(in the rows, 128 means zero)
Families of rows that turns and mirrors carry onto each other, the same ones carrying the whole set onto itself: the rest of each named row's family, in list order
7 families of 5 rows
Zik: [100 139 109  96 146 139 113 133]
rus: [105 110  97 109 152 120 148 123]
Sefol: [147 113 163 147  97 142 144 139]
fum: [123 119 120 147 173 133 107 107]
Misop: [121 114 131 107  86 144 128 151]
Git: [100 132 124 109  90 137 130 151]
zis: [144 136 167 164 146 134 140 120]
Tor: [128 139 136 130 180 136 119 112]
natip: [144 133 114 135 163 120 123  93]
geru: [130 132 159 169  99 143 147 129]
gemo: [143 134 167 169 124 134 137 110]
suter: [159 119 162 150 151 142 134 117]
zagol: [134 107 140 158 142 118 171 117]
Zab: [ 91 139 101 105 124 146 115 130]
bikik: [ 99 111 111 129  88 134 118 146]
lus: [105 139 108 104 150 137 105 110]
bol: [159 127 143 166 130 119 141 101]
mar: [119 130 151 146  77 136 136 134]
vuno: [113 142 117 128 172 145 115 106]
Refo: [115 126 102 113  83 120 129 129]
Vege: [140 113 149 180 142 131 128 113]
fem: [133 139 142 143 170 135 117  97]
sibe: [120 102 132 145 103 118 173 137]
Pum: [101 104 106 114 110 120 160 139]
gim: [125 110 119 135 171 119 156 110]
difef: [116 121 109  87 133 145 112 136]
Poge: [141 124 136 152  81 120 146 124]
Kes: [137 139 152 168 157 143 134 106]
bifik: [101 133 127 129  80 144 134 144]
Bor: [139 124 128 114 174 144 112 115]
kuneg: [118 132  89 103 135 123 114 111]
lutu: [ 95 133 116 107  93 137 115 136]
sifam: [125 108 144 169  90 133 134 137]
Fon: [127 129 162 153  92 135 148 145]
domel: [ 99 117  95 115 140 135 101 127]

The rest of the family of zagol: rus, sibe, Pum, gim
The rest of the family of Sefol: Misop, suter, difef, Bor
The rest of the family of Poge: natip, bol, Refo, kuneg
The rest of the family of mar: gemo, lus, fem, lutu

Families of rows that turns and mirrors carry onto each other, the same ones carrying the whole set onto itself: the rest of each named row's family, in list order
4 families of 8 rows
daz: [ 91 105 158 129 144 151 139 119 114 124 164 126 116 149 119 121 170 154]
tupuz: [165 136 137 159 116 124 119 159 152  96 126 169  99 178 122 150 115 141]
Tudug: [122 108 139 126 171 122 104 167 128 112 155 128 145 149 103  99 151 135]
sulo: [172 143 137 152 121 134 124 149 154 137 155 157 151 124 134 161  82 144]
Peku: [141 141 127 166 145  98  96 158 103 126 141 136 170 125 130 113 112 170]
Fep: [148 132 140 127 125 136  90 179 128 110 149  96 126 169 102 124 129 115]
nebos: [ 97 128 155 142 100 117 126 105 129 117 146 177 109 153 153 108 149 174]
razo: [151 146 133 152 124 144 107 118 166 133 137 149 123 138 140 151  71 120]
ziz: [116 104 121 142 107 157 137 125 118 156 137  91 101 156 112 137 118 148]
Vago: [ 85 111 134 170 122 137 125 115 105 151 153 105 132 144 128 112 152 154]
gika: [ 88 125 139 131 126 121  94 128 158 140 143 149 133 145 138  79 138 121]
zet: [141 133 139 124 127  76  96 155 131 104 123 151 131 149 122 100 164 143]
bupe: [107 145 147 153 146 121 111 178 113 126 125 132 135 148 110 111 179 141]
Zave: [130 126 128 152 125 152 106 135 177 135 135 130 106 165 120 133 108  95]
rog: [ 98 114 139 123 115 110 106 110 140 139 137 117 119 145 126  96 170 121]
Dus: [124 137 147 140 118  93 106 150 134  98 135 189 125 158 140  96 144 167]
Ded: [139 129 144 161  98 149 141 113 147 113 137 158  82 173 133 160 119 148]
nev: [119 128 159 130  97 164 127 131 114 122 157  95  95 170 117 147 148 133]
fozi: [150 140 154 126 166 111 114 153 108  99 153 162 155 122 128 130 120 178]
faf: [139 125 150 158  94 159 157 114 143 142 161 150 114 142 137 173 119 155]
Liluk: [177 163 155 128 120 124 100 164 108  97 146 131 135 143 126 155  99 157]
vik: [109 146 143 132 126 113  94 110 148 137 147 169 149 118 158  97 101 146]
Rosi: [113 133 155 127  99 109 129  77 117 131 141 145 116 125 153 129 149 168]
kofub: [116 124 154 130 147 142 130  93 108 132 171 137 146 110 144 136 112 174]
safi: [166 126 136 154 122 126 125 192 157 115 143 155 129 165 105 145 134 131]
Pofal: [141 157 147 127 115 152 143 126 108 145 122 132 110 120 133 172 100 173]
volo: [136 137 134 124 132 140 123 189 126 130 108 118 103 161  95 136 145 135]
Sav: [123 108 134 154 110 160 136 148 166 151 157 123 117 162 110 140 140 109]
fen: [142 147 155 132 100 155 117 105 108 130 165 106 127 131 142 160  90 154]
goga: [147 149 141 121 126  83  94 111 127 125 134 152 154 107 149 117 111 157]
gefi: [170 134 115 138 131 118 109 168 116 130 125 122 138 137 114 139  79 163]
laz: [112 165 161 156 129 132 131 115  95 139 138 147 142 108 149 146 135 179]

The rest of the family of Sav: sulo, zet, rog, faf, Rosi, safi, goga
The rest of the family of Fep: daz, Tudug, nev, fozi, Liluk, kofub, fen
The rest of the family of Peku: ziz, Vago, bupe, Pofal, volo, gefi, laz

Families of rows that turns and mirrors carry onto each other, the same ones carrying the whole set onto itself: the rest of each named row's family, in list order
5 families of 5 rows
pid: [117 120 110 128 128  98 145 133 105 127  89 150  97 108 121  93 139 139
 122 102 128 146]
depim: [107 162 153 115 104 153 141  96 117 113 150 142 161  99 139 151 129 101
 130 106 104 133]
kime: [123 122 114 133 158 143 105 132 136 128 144 123 109 146 160 122 161 131
 133 101 132  72]
razu: [102 166 123 121 107 156 148 113 114 116 136 132 170 113 145 153 117 117
 140  95 131 152]
Zelad: [114  98 121 123 131  95 148 136 101 135 111 143 104  90 145  79 134 125
 119 135 135 120]
fid: [116 130  93 128 122  82 123 127 101 128 107 151  84  95 132  99 126 115
 118 124 104 124]
zati: [155 148 130 139 103 111  99 128 163 114 104 108 133 118 106 160 123 113
 132 166 132 132]
zisef: [110 144 124 106 109 149 139  89 131 144 137 133 177 107 152 149 104 105
 135 129 141 143]
nimaz: [115 162 135 127 104 155 131  95 111 131 141 125 163 100 144 152 114  92
 121  97 125 138]
sino: [153 117 142 122 146 158 130 135 116 111 169 144 148 119 132 102  93 161
 159 158 109 139]
Guser: [160 140 129 144 129 103  90 131 159 123 111 112 141 117  91 146 136 120
 130 158 154 134]
pumog: [ 96 161 134  96 111 144 138  95 106 123 162 144 151 115 134 142 124  97
 127 113 116 144]
zof: [134 141 104 141 152 109 105 113 138 137 137 112 113 147 172 132 144 149
 121 118 142  77]
kuvi: [125 146 115 113 170 128 124 132 135 140 151 110 117 151 139 146 155 130
 145 111 134  72]
poku: [141 114 144 127 139 138 146 154 132 124 161 137 141 116 140 104  99 170
 158 156  92 145]
buvu: [146 103 143 148 143 153 126 156 104 103 155 148 141 131 130 115  99 156
 146 149  90 140]
sulev: [130 134 124 112 154 146 121 135 149 131 138 108 103 139 140 135 162 140
 133 109 134  67]
lifed: [128 141 110 150 150 149 112 145 134 125 138 108 107 161 148 143 138 143
 124  98 137  81]
biz: [146 143 123 132 117 114  82 131 144 131 103 104 144 118  95 151 114 106
 135 174 116 133]
Fafeg: [150 112 141 116 128 128 119 137  98  98 171 138 163 121 149 102  88 155
 128 149  99 126]
dosup: [151 146 140 140 140 117  92 121 147 124 113 116 157 104  88 138 126 102
 113 158 144  95]
zuti: [152 139 139 142 127 131  91 127 144 110  94 135 132 113  80 156 128 114
 134 157 145 132]
zez: [131 115 108 128 113  85 141 129 113 126 103 147  87 107 135 100 120 127
 107 103  95 123]
vub: [128 115 109 129 115  81 146 138 102 117  97 143 107 106 141  82 112 119
 127 109 120 136]
Zoguz: [138 117 148 120 145 126 125 163 106 129 164 124 134 125 144 110  94 162
 165 158 100 136]

The rest of the family of kime: nimaz, sino, Guser, vub
The rest of the family of zisef: Zelad, zof, Fafeg, dosup
The rest of the family of depim: zati, poku, sulev, zez

Families of rows that turns and mirrors carry onto each other, the same ones carrying the whole set onto itself: the rest of each named row's family, in list order
5 families of 8 rows
Laru: [141 144 112 108 129 134  77 112 127 135]
Mula: [115 118 147 160 145 133 176 141 135 129]
peno: [132 132 112 148 143 151 127 134 184 143]
nizod: [118 128 155 158 153 131 176 136 129 137]
gosu: [134 177 140 145 130 125 144 100 130 163]
zot: [121 131 147 121 125 115 130 123  73 135]
Beted: [125 180 140 141 124 131 136 102 132 165]
bep: [135 136 114 107 116 137  75 116 133 133]
rogov: [139 135 114 145 139 147 128 139 186 143]
gonu: [121  89 123 126 135 144 109 150 128 101]
zubel: [125 152 124 133 126 143 114 183 120 137]
zovi: [130 139 106 114 125 139  77 107 135 139]
Fut: [122  86 131 126 140 136 120 150 134 100]
rado: [123 127 154 150 143 128 179 144 124 127]
luno: [116 140 147 121 129 108 118 118  77 128]
Sar: [128 104 128 134 152 119 134  74 134 133]
tiba: [110 122 149 155 139 134 180 140 132 132]
damu: [136 140 113 111 120 128  74 115 134 134]
nozit: [113 157 135 136 119 139 118 180 119 138]
Vir: [140 106 133 129 148 128 134  72 143 133]
rafol: [123 162 132 128 117 147 122 178 125 134]
gida: [129  84 127 126 143 137 117 150 128 104]
mik: [122  80 122 124 132 131 119 142 126 105]
Sot: [127 114 136 131 142 124 141  68 139 129]
mez: [122 162 130 137 116 148 122 177 129 138]
pided: [115 129 154 120 130 120 124 113  76 127]
dek: [131 178 137 138 128 132 131 102 128 171]
tufet: [118 124 154 155 147 139 178 137 127 135]
Tek: [136 104 131 132 143 123 136  72 138 137]
mus: [137 133 113 145 139 149 125 123 187 134]
gem: [130 186 137 140 136 137 137 109 133 160]
ripo: [132 181 137 140 129 120 140 103 135 161]
leraz: [131 136 114 142 144 152 126 129 187 131]
kov: [119 132 150 127 126 120 128 127  72 131]
Duku: [117 161 135 134 125 144 116 179 123 132]
vimog: [120  86 123 123 139 147 115 149 124 105]
zutat: [141 148 116 111 121 136  77 110 125 136]
komik: [122 132 155 118 124 117 126 118  77 125]
lak: [133 103 132 134 149 121 131  73 129 127]
kupo: [136 127 113 143 139 159 138 133 182 138]

The rest of the family of kupo: zubel, zovi, rado, luno, mik, Sot, gem
The rest of the family of komik: peno, Beted, damu, gida, tufet, Tek, Duku
The rest of the family of Sar: Laru, zot, tiba, rafol, ripo, leraz, vimog
The rest of the family of lak: Mula, gosu, gonu, mez, mus, kov, zutat

Families of rows that turns and mirrors carry onto each other, the same ones carrying the whole set onto itself: the rest of each named row's family, in list order
7 families of 4 rows
mit: [ 86 104 165 135 109 149 173 154 119 127 119 101 168  87]
paluz: [134 105 111 121 119 147 189 160 123  99 146 109 136 139]
puf: [ 79 137 139  88 120 133 138 123 103 110 114  72 179  79]
Lides: [123 123 111  90 105 129 196 155 117 122 132 134 169 171]
latog: [122  98 146 111 120 157 196 161 114 125 142 132 156 148]
zap: [ 90 153 125  77 114 107 148 126  87 131  93 107 167 169]
Zir: [102 151 131  82 124 114 168 135  62 138  86 100 150 157]
sep: [ 97 115 132 139 111 134 162 154 123 103 121  70 149  77]
Gupig: [ 98 111 111 127 101 154 164 155 135 101 150 102 155  90]
Dep: [121 121  99  87 115 153 168 154 109 102 159 124 141 159]
rinu: [122 100 136 126  95 107 168 177 135  93 145 103 151 108]
Vafa: [103 145 129  55 132 131 132 120  76 107 122  98 165 149]
vano: [112  99 140 149 100 136 187 170 111 111 118 114 161  98]
fuvu: [109 135 150  68 131 137 169 139  76 139 113 115 151 173]
gaki: [ 77 124 140 135 102  95 125 135 116 112 107  79 144 109]
vesam: [ 90 152 114  88 114  95 155 113 101 138 101  80 137 160]
tovub: [ 79 134 151 129 107 115 152 142  82 129  80  82 162  96]
Zafik: [136 117 122 102 114 135 202 165  89 121 126 131 150 162]
sipa: [ 74 142 171  94 124 125 144 132  82 142  90  82 165 114]
Medad: [ 97 160 113  58 124 127 130 135  81 115 124  91 144 150]
baliz: [122 106 109  87 125 158 168 129 107  98 153 129 159 158]
Tage: [134 128 112  78 111 105 195 156 120 119 141 104 144 162]
dubu: [ 72 149 127  98 110 128 130 137 106 115 115  69 158  79]
Dobo: [ 89 153 138  94 127 114 134 133  84 117  94  56 142 113]
Deto: [105 107 136 131  91 127 182 173 137 106 130 117 183 103]
lipas: [123 141 115  74 134 127 161 141  82 113 123  94 127 175]
geni: [ 71 137 150 119  97 106 132 142 106 118  92  91 180 100]
div: [ 99 100 121 119 112 160 173 133 132 101 145 104 177  90]

The rest of the family of Medad: Gupig, Dep, dubu
The rest of the family of Zir: vano, tovub, Zafik
The rest of the family of div: puf, Vafa, baliz
The rest of the family of latog: mit, fuvu, sipa

Families of rows that turns and mirrors carry onto each other, the same ones carrying the whole set onto itself: the rest of each named row's family, in list order
4 families of 8 rows
kez: [ 86 153 133 111  91 109  92 155 118 100 154  93 144 108 121 135]
bupeb: [135 147 110  99 166 169 127 117 155 150 133 161 155 130 109  94]
Nim: [ 81 146 136 109  95 115 101 153 117 106 145  82 151 117 124 139]
gogi: [139 154 108 101 163 163 118 120 157 144 141 172 148 121 106  90]
Naro: [109 108 130 101 144 140 140 107 152 107 129 134 126 126 125 150]
Zuvil: [ 82 153 110 104 142 156  84 167 151 110 147 136 104 134 143 105]
tumef: [ 80 145 134  99  98 109 104 152 108 108 149  93 145 113 128 144]
bebe: [120 185 140 105 123 131 113 147 143  88 136 166 150 126  76 125]
kebu: [ 79 150 136 110  98 114  93 154 111 102 139  93 152 124 123 144]
Momup: [100 190 118 102 126 136  76 168 131 152 155 125 173 117 110  78]
pazo: [ 87 153 115 112 137 154  87 162 164 117 142 144  98 138 139 114]
Rozo: [111 116 136  97 127 127 144 104 145 107 132 138 126 121 128 153]
gili: [112 193 112 110 112 139  81 166 121 144 158 119 172 113 105  79]
Kifes: [134 148 129  98 120 126 132 112 110 134 144 110 200 101  91 116]
tuleg: [110 189 117 105 128 134  79 167 121 146 151 117 174 120 100  76]
kese: [120 193 146 115 136 129 116 150 151  89 131 157 148 118  87 130]
dav: [139 156 109 111 159 169 116 122 165 142 137 162 153 126 103  85]
noz: [ 78 152 108 108 146 149  95 156 153 105 146 140 103 138 146 103]
Kogib: [ 83 157 112 113 147 149  80 156 152 117 150 132 100 130 147 105]
Nozud: [118 184 153 113 124 124 112 155 149  90 135 159 137 128  86 130]
dila: [102 117  90  97 133 155 109 118 124 159 153  96 160 110 144  99]
neku: [110 110 127 106 129 145 141 107 152 104 135 137 124 119 130 152]
tiniz: [119 110 126 107 131 143 144 106 143 100 131 129 124 122 121 151]
tudos: [141 148 135 101 111 130 125 116 121 146 140 113 195 100  84 126]
faso: [138 147 133 106 115 124 136 106 122 141 139 118 194 105  86 124]
nabu: [109 117  95  96 128 154 109 125 126 168 154  96 155 123 148 101]
muv: [140 149 107 100 159 164 127 119 162 147 146 161 146 115 107  85]
mefam: [101 107  98  95 121 151 103 124 123 162 155  97 150 120 142  99]
sedi: [137 143 131  97 111 130 139 117 121 132 136 122 198 109  83 124]
zavev: [112 183 149 114 129 125 112 148 148  83 132 158 144 115  81 128]
livis: [101 115 102 105 134 148 106 127 130 163 150  88 148 113 154 105]
ruke: [109 184 107 113 131 153  75 169 128 144 153 117 171 118 102  77]

The rest of the family of nabu: Nim, gogi, Zuvil, tuleg, neku, faso, zavev
The rest of the family of noz: kebu, Momup, kese, tiniz, tudos, muv, mefam
The rest of the family of tumef: Naro, gili, dav, Kogib, Nozud, dila, sedi

